In the data rows, 50 means zero.
Here is a table of points, one per row:
"91 35 38 78 44 41 36 37 46 9 24 73 80 73 37 75 84 60 82 49 58 46 40 37 75 72 79 60 72 63 29 95 60 68 29 73 77 27 58 28 79 82 55 60 73 67 13 58 34 80 49"
"68 71 23 68 12 68 24 54 18 40 47 27 67 82 34 76 53 41 67 25 25 27 20 22 63 67 74 45 87 62 49 43 48 75 69 72 47 34 67 21 80 74 77 84 75 70 39 25 24 42 83"
"56 54 68 62 54 57 66 67 46 37 56 50 52 56 42 48 49 49 46 46 50 51 51 56 55 51 60 34 53 62 55 61 60 52 57 51 53 52 37 54 53 56 38 51 57 44 42 54 49 49 34"
"44 49 34 46 41 45 44 35 56 57 41 52 30 38 58 44 63 64 57 52 47 31 56 46 39 45 48 52 42 30 42 38 60 41 52 49 45 35 72 55 38 52 59 45 45 55 51 62 53 43 69"
"63 37 27 41 45 39 37 35 51 43 25 51 50 45 59 54 69 61 72 67 52 29 40 42 53 49 43 67 53 35 31 44 68 41 44 47 59 44 70 45 46 53 77 67 48 56 36 64 46 58 73"
"25 36 68 25 76 46 78 51 70 84 62 52 24 31 68 16 29 57 20 56 67 71 81 79 14 16 14 50 24 26 61 28 45 17 57 21 32 69 36 64 21 25 32 30 23 23 83 67 78 32 22"
"64 44 32 62 35 46 45 25 53 31 27 54 54 64 63 58 67 63 75 62 52 30 35 38 65 59 54 70 58 36 19 54 68 62 37 70 77 21 70 47 52 60 72 59 52 68 24 49 38 70 68"
"24 59 79 34 58 48 66 64 47 78 70 46 33 36 46 38 12 33 35 47 42 73 78 68 29 29 31 36 42 44 67 38 34 35 56 34 21 81 28 68 38 21 35 39 40 40 76 44 50 28 42"
"54 43 55 60 67 47 55 57 51 48 45 58 65 61 46 48 47 49 47 48 53 64 53 52 53 57 48 39 54 51 49 65 55 56 46 61 41 55 30 55 52 50 33 35 49 45 45 64 58 68 34"
"62 45 61 69 64 46 47 58 49 34 48 66 63 55 40 46 60 50 53 49 54 60 45 49 64 55 57 47 66 65 51 61 48 52 41 62 62 40 40 48 51 52 56 42 58 48 44 50 57 74 35"
"59 61 57 70 53 69 49 66 43 46 44 45 61 52 35 62 36 30 50 44 42 58 46 34 60 70 68 30 66 72 56 58 38 68 56 69 52 46 54 39 68 61 49 67 66 64 42 39 38 46 47"
"54 53 54 67 52 62 41 56 40 44 51 36 58 61 33 63 50 46 58 45 51 52 35 37 67 55 48 38 68 70 57 69 35 62 51 62 49 45 42 49 59 60 35 55 74 55 46 37 36 49 47"
"46 40 63 49 67 47 61 55 52 39 53 54 46 52 47 45 50 46 51 60 63 63 54 46 46 47 46 54 50 64 58 78 59 58 48 55 58 57 28 58 46 46 38 41 51 30 53 60 61 65 40"
"61 68 60 61 41 73 34 68 23 36 59 42 75 66 22 65 49 33 50 36 38 60 29 41 64 68 62 33 54 61 54 58 35 65 70 55 44 45 48 34 64 65 54 59 70 63 51 33 37 50 58"
"48 58 37 35 41 59 50 37 40 69 49 43 32 47 69 45 53 52 50 47 35 47 61 54 45 46 47 50 48 35 55 24 49 43 56 38 48 60 69 55 33 46 63 59 41 52 69 43 46 36 59"
"44 34 35 38 38 37 54 33 59 67 40 63 46 34 69 36 60 70 48 63 51 28 48 56 48 44 36 70 43 33 36 42 61 44 43 46 62 40 60 44 40 50 54 48 47 57 38 63 51 52 65"
"36 42 67 36 78 41 79 57 66 64 57 60 34 25 56 25 27 53 21 54 82 74 77 73 28 26 31 50 18 42 55 49 50 31 37 28 40 75 31 81 32 31 26 27 28 27 71 57 78 45 22"
"49 57 27 54 37 54 46 36 56 61 47 51 47 46 67 55 59 59 52 53 51 36 47 45 56 52 48 59 47 42 46 32 61 56 46 32 56 46 68 49 51 48 72 56 49 59 52 55 44 45 70"
"61 22 51 33 70 6 76 29 86 41 32 91 28 19 80 29 63 85 57 95 86 47 62 69 33 25 27 86 34 20 28 57 80 23 13 25 71 37 55 85 32 54 35 21 25 24 52 88 78 66 34"
"49 36 33 46 36 43 48 18 68 50 31 54 34 39 64 44 61 66 58 71 55 38 38 50 41 47 50 73 46 36 30 50 79 46 37 37 62 37 74 50 45 50 56 49 44 56 43 67 55 70 56"
"44 78 41 47 31 58 31 41 36 54 40 34 54 68 39 63 45 42 52 30 26 37 30 37 59 66 59 51 66 64 55 28 31 61 75 55 42 41 62 33 60 50 68 71 66 69 54 39 32 39 72"
"27 72 54 22 56 71 56 64 44 74 76 29 38 47 43 50 27 34 17 39 27 65 66 70 30 42 35 23 51 60 80 33 32 49 74 39 18 71 47 52 47 20 40 48 46 39 75 23 54 16 51"
"58 51 61 64 61 60 40 58 35 37 56 46 61 62 37 63 48 49 50 50 50 43 51 42 60 59 64 41 54 65 40 57 48 60 37 70 57 48 41 45 57 65 44 51 65 43 47 62 46 50 41"
"57 47 36 51 21 49 22 39 50 49 34 48 53 51 59 59 66 56 56 47 35 33 36 36 63 57 51 65 54 46 54 41 67 52 46 63 54 42 68 38 57 61 73 67 49 66 52 54 36 46 71"
"50 73 51 67 56 62 34 69 26 44 64 34 73 71 35 68 45 35 42 40 29 46 40 30 62 52 67 37 72 73 64 54 28 64 63 62 48 55 44 32 64 56 51 65 55 68 39 33 32 56 53"
"27 48 42 33 47 40 59 46 52 65 41 56 24 36 69 51 51 61 50 61 52 43 53 66 41 41 28 67 38 29 44 38 57 33 45 38 40 54 66 52 36 43 49 45 28 47 65 49 65 48 57"
"27 42 36 39 43 33 56 31 55 58 50 55 44 34 62 38 61 58 52 56 45 46 48 55 38 42 40 61 38 35 46 33 53 51 41 39 54 47 72 59 42 42 59 44 28 44 53 55 62 35 57"
"55 65 59 51 55 60 38 73 44 51 60 40 53 60 38 50 48 33 47 39 46 63 45 53 55 67 60 36 61 65 50 53 36 64 61 59 33 47 32 41 62 58 50 57 59 53 41 36 42 46 40"
"52 41 24 49 33 33 47 39 52 52 33 46 49 55 65 45 60 69 66 63 59 31 48 48 52 49 53 72 45 33 38 52 70 48 39 48 65 38 80 47 43 50 78 45 50 62 42 53 45 55 59"
"29 77 57 43 63 70 53 72 42 67 83 29 40 51 26 49 27 29 35 29 32 64 50 60 41 57 53 35 55 53 78 29 26 47 77 50 23 75 38 45 60 35 40 59 47 50 74 23 37 15 55"
"56 39 67 49 61 60 58 64 61 45 61 56 51 47 47 50 49 42 39 40 59 58 58 46 50 53 55 51 42 56 54 64 42 46 41 42 47 53 36 67 46 39 27 39 52 38 49 50 50 56 36"
"50 48 41 56 36 44 41 26 49 47 42 42 44 51 71 57 57 56 54 40 43 31 43 39 49 46 51 62 48 42 47 41 49 49 62 41 51 44 60 42 56 56 74 56 52 62 45 41 48 39 66"
"34 40 73 32 68 44 62 64 67 61 73 63 36 39 53 37 28 55 28 53 75 77 70 69 30 31 43 40 33 46 56 39 49 31 56 38 40 77 29 67 22 26 32 33 34 29 56 55 67 34 26"
"71 42 62 69 54 37 51 57 48 32 50 44 71 61 44 52 61 49 63 56 61 51 40 44 66 70 63 48 54 59 44 82 49 48 39 61 64 41 43 45 59 59 44 59 54 52 36 61 50 66 44"
"60 41 60 62 57 35 54 51 62 41 37 65 65 38 42 48 53 57 44 59 62 60 58 52 43 45 54 47 37 51 43 68 58 41 38 47 75 51 31 59 43 60 39 35 46 41 40 53 60 73 37"
"51 56 31 41 20 45 49 32 52 56 50 49 49 45 59 52 59 58 63 50 44 36 48 48 43 60 37 68 44 49 49 30 49 43 51 47 48 52 67 45 48 47 63 48 44 59 46 54 47 46 59"
"32 70 71 33 52 74 48 75 47 66 71 19 46 50 43 49 29 22 36 26 35 72 62 63 51 35 45 25 43 62 80 22 21 57 76 46 29 69 39 47 57 30 33 49 45 45 66 34 47 23 49"
"54 40 58 52 65 56 60 59 57 31 55 62 57 48 44 52 44 51 54 54 47 56 56 53 58 48 64 48 45 58 50 64 45 60 44 57 53 56 26 47 44 58 40 42 63 47 46 50 64 57 38"
"55 63 57 62 48 66 43 57 32 53 71 33 59 58 28 68 46 15 48 26 42 56 48 33 64 62 63 34 57 65 70 46 33 69 69 71 36 49 49 43 69 57 43 64 63 58 53 26 38 56 54"
"51 25 51 45 62 27 63 46 74 40 43 82 52 47 63 27 53 60 58 73 78 48 55 60 51 41 48 48 39 40 30 81 60 31 22 40 69 46 35 64 46 52 35 31 41 27 51 71 64 76 30"
These points spread out most along one direction. Take the direction at right angles to it along which they spread out most. Then take the direction at right angles to both along which they spread out most. Go by this last direction. How many in every 100 of the points above lie lower along it than each point below? Round to a whole number. More than half of the points above lie lower than the first one.
"60 41 60 62 57 35 54 51 62 41 37 65 65 38 42 48 53 57 44 59 62 60 58 52 43 45 54 47 37 51 43 68 58 41 38 47 75 51 31 59 43 60 39 35 46 41 40 53 60 73 37" 90
"48 58 37 35 41 59 50 37 40 69 49 43 32 47 69 45 53 52 50 47 35 47 61 54 45 46 47 50 48 35 55 24 49 43 56 38 48 60 69 55 33 46 63 59 41 52 69 43 46 36 59" 0
"52 41 24 49 33 33 47 39 52 52 33 46 49 55 65 45 60 69 66 63 59 31 48 48 52 49 53 72 45 33 38 52 70 48 39 48 65 38 80 47 43 50 78 45 50 62 42 53 45 55 59" 28
"63 37 27 41 45 39 37 35 51 43 25 51 50 45 59 54 69 61 72 67 52 29 40 42 53 49 43 67 53 35 31 44 68 41 44 47 59 44 70 45 46 53 77 67 48 56 36 64 46 58 73" 25
"55 63 57 62 48 66 43 57 32 53 71 33 59 58 28 68 46 15 48 26 42 56 48 33 64 62 63 34 57 65 70 46 33 69 69 71 36 49 49 43 69 57 43 64 63 58 53 26 38 56 54" 50
"54 43 55 60 67 47 55 57 51 48 45 58 65 61 46 48 47 49 47 48 53 64 53 52 53 57 48 39 54 51 49 65 55 56 46 61 41 55 30 55 52 50 33 35 49 45 45 64 58 68 34" 83
"46 40 63 49 67 47 61 55 52 39 53 54 46 52 47 45 50 46 51 60 63 63 54 46 46 47 46 54 50 64 58 78 59 58 48 55 58 57 28 58 46 46 38 41 51 30 53 60 61 65 40" 85
"27 72 54 22 56 71 56 64 44 74 76 29 38 47 43 50 27 34 17 39 27 65 66 70 30 42 35 23 51 60 80 33 32 49 74 39 18 71 47 52 47 20 40 48 46 39 75 23 54 16 51" 33
"91 35 38 78 44 41 36 37 46 9 24 73 80 73 37 75 84 60 82 49 58 46 40 37 75 72 79 60 72 63 29 95 60 68 29 73 77 27 58 28 79 82 55 60 73 67 13 58 34 80 49" 98
"50 73 51 67 56 62 34 69 26 44 64 34 73 71 35 68 45 35 42 40 29 46 40 30 62 52 67 37 72 73 64 54 28 64 63 62 48 55 44 32 64 56 51 65 55 68 39 33 32 56 53" 53
"68 71 23 68 12 68 24 54 18 40 47 27 67 82 34 76 53 41 67 25 25 27 20 22 63 67 74 45 87 62 49 43 48 75 69 72 47 34 67 21 80 74 77 84 75 70 39 25 24 42 83" 23
